In the rows, zero is written as 128.
Each path is a new rotation, seen through one point. The rows after it are directions, each followed by how far the rotation turns it, in deg/step (0 if it stays put).
Each turn is a multiple of 5 degrees from 10 to 175, or 0.
Each row of a path follows its step; steps can be skipped.
Rotation 1:
step 0: [139 139 123 128 120 133 130 131 124 117 126 130 132 127 125 125 129 126
 131 131 119 118 124 138 119 124 128 128 124 131 133 128 127 142 130 126
 124 145 123 138 130 131 141 134 124 123 126 127 126 122 129 138 137 137
 146 129 127 126 137 131 120 137 111 128 126 132 122 139]
step 2: [124 122 127 134 120 123 138 120 116 131 134 128 146 131 126 125 136 124
 119 125 129 133 122 122 134 139 123 128 140 123 120 138 132 139 126 142
 122 129 127 120 127 126 131 118 129 130 140 135 126 128 142 138 126 136
 136 129 123 124 131 119 126 136 124 127 119 137 135 133]
step 3: [131 136 117 136 112 128 135 125 133 125 131 132 138 123 124 133 119 126
 127 128 128 118 122 140 131 136 129 130 127 127 120 133 127 137 118 136
 134 134 125 127 140 126 132 129 128 120 128 146 130 118 130 136 124 122
 123 125 138 133 130 136 111 126 120 136 117 130 121 124]
step 6: [135 142 126 141 112 122 133 122 121 133 133 131 130 119 113 125 125 126
 114 133 119 122 120 136 123 139 134 133 123 120 139 133 117 132 133 131
 121 127 123 129 128 133 133 128 134 134 133 127 129 121 122 129 132 134
 134 129 120 131 137 138 114 126 123 124 124 122 132 127]
step 7: [130 135 134 133 115 123 138 135 111 134 132 127 132 124 133 131 135 121
 123 118 118 115 125 139 136 138 111 128 127 134 136 121 121 132 124 124
 136 119 132 133 132 119 137 121 129 119 123 124 132 123 134 133 133 130
 124 127 124 131 124 118 122 119 124 126 134 132 131 132]
step 10: [131 135 131 122 113 125 132 122 104 135 139 126 131 127 132 133 130 122
 126 121 135 124 126 128 136 124 130 118 119 125 133 127 126 130 136 125
 132 140 121 140 140 126 123 126 120 126 125 130 141 131 120 137 125 124
 129 130 131 126 133 126 116 136 130 122 130 138 136 131]
step 11: [126 114 125 131 126 119 138 122 111 129 129 122 132 135 130 133 127 124
 124 134 128 128 126 120 142 137 130 136 131 120 131 140 130 142 135 129
 124 132 128 120 133 125 130 127 128 121 121 127 125 110 129 145 123 135
 143 126 124 135 133 125 131 124 125 132 129 140 131 127]
step 12: [127 128 132 136 117 139 143 131 130 131 126 132 129 122 119 138 129 129
 125 128 133 122 117 141 123 132 130 146 128 131 125 130 128 135 137 129
 129 138 125 121 137 135 142 134 126 127 132 132 133 124 129 136 129 127
 139 120 128 132 135 120 112 124 123 140 115 130 128 127]
step 14: [130 138 136 136 121 124 136 119 113 117 126 125 138 129 130 128 138 118
 117 129 120 123 125 122 130 124 129 130 132 127 125 142 130 132 123 130
 127 131 131 127 147 130 129 130 132 135 141 138 115 119 128 134 127 127
 133 127 134 118 120 123 133 125 141 132 134 135 136 130]
Speeds:
[129 128 129 131 128 125 128 129 129 127 130 129 129 129 125 126 127 125
 127 127 129 132 131 128 128 129 127 127 128 125 129 129 127 129 131 126
 128 127 128 129 126 126 125 128 128 128 130 126 129 129 128 128 127 129
 130 130 126 130 131 129 131 129 126 129 127 127 124 129] -> 160
[127 130 129 132 126 126 128 127 131 129 127 127 129 130 127 128 126 129
 131 131 127 129 130 128 128 127 129 131 130 129 129 128 127 127 126 128
 127 131 130 130 129 129 130 130 127 129 129 128 128 126 127 127 127 127
 127 126 127 130 130 131 128 126 126 128 128 129 130 131] -> 125
[126 129 127 129 128 130 125 130 129 127 126 130 128 127 127 128 130 129
 127 128 129 128 126 125 128 126 125 128 130 130 130 131 127 126 132 129
 126 129 129 129 128 126 128 130 127 128 128 128 130 130 127 128 129 128
 130 126 129 128 126 128 129 129 128 126 125 125 128 129] -> 90
[129 128 128 128 130 129 128 128 126 128 128 129 127 127 128 130 131 127
 128 127 127 129 130 128 129 127 126 125 129 127 130 125 127 129 128 128
 125 129 130 131 133 127 125 128 126 127 126 128 128 128 129 126 129 127
 126 130 128 129 127 129 128 126 125 129 128 131 129 127] -> 115
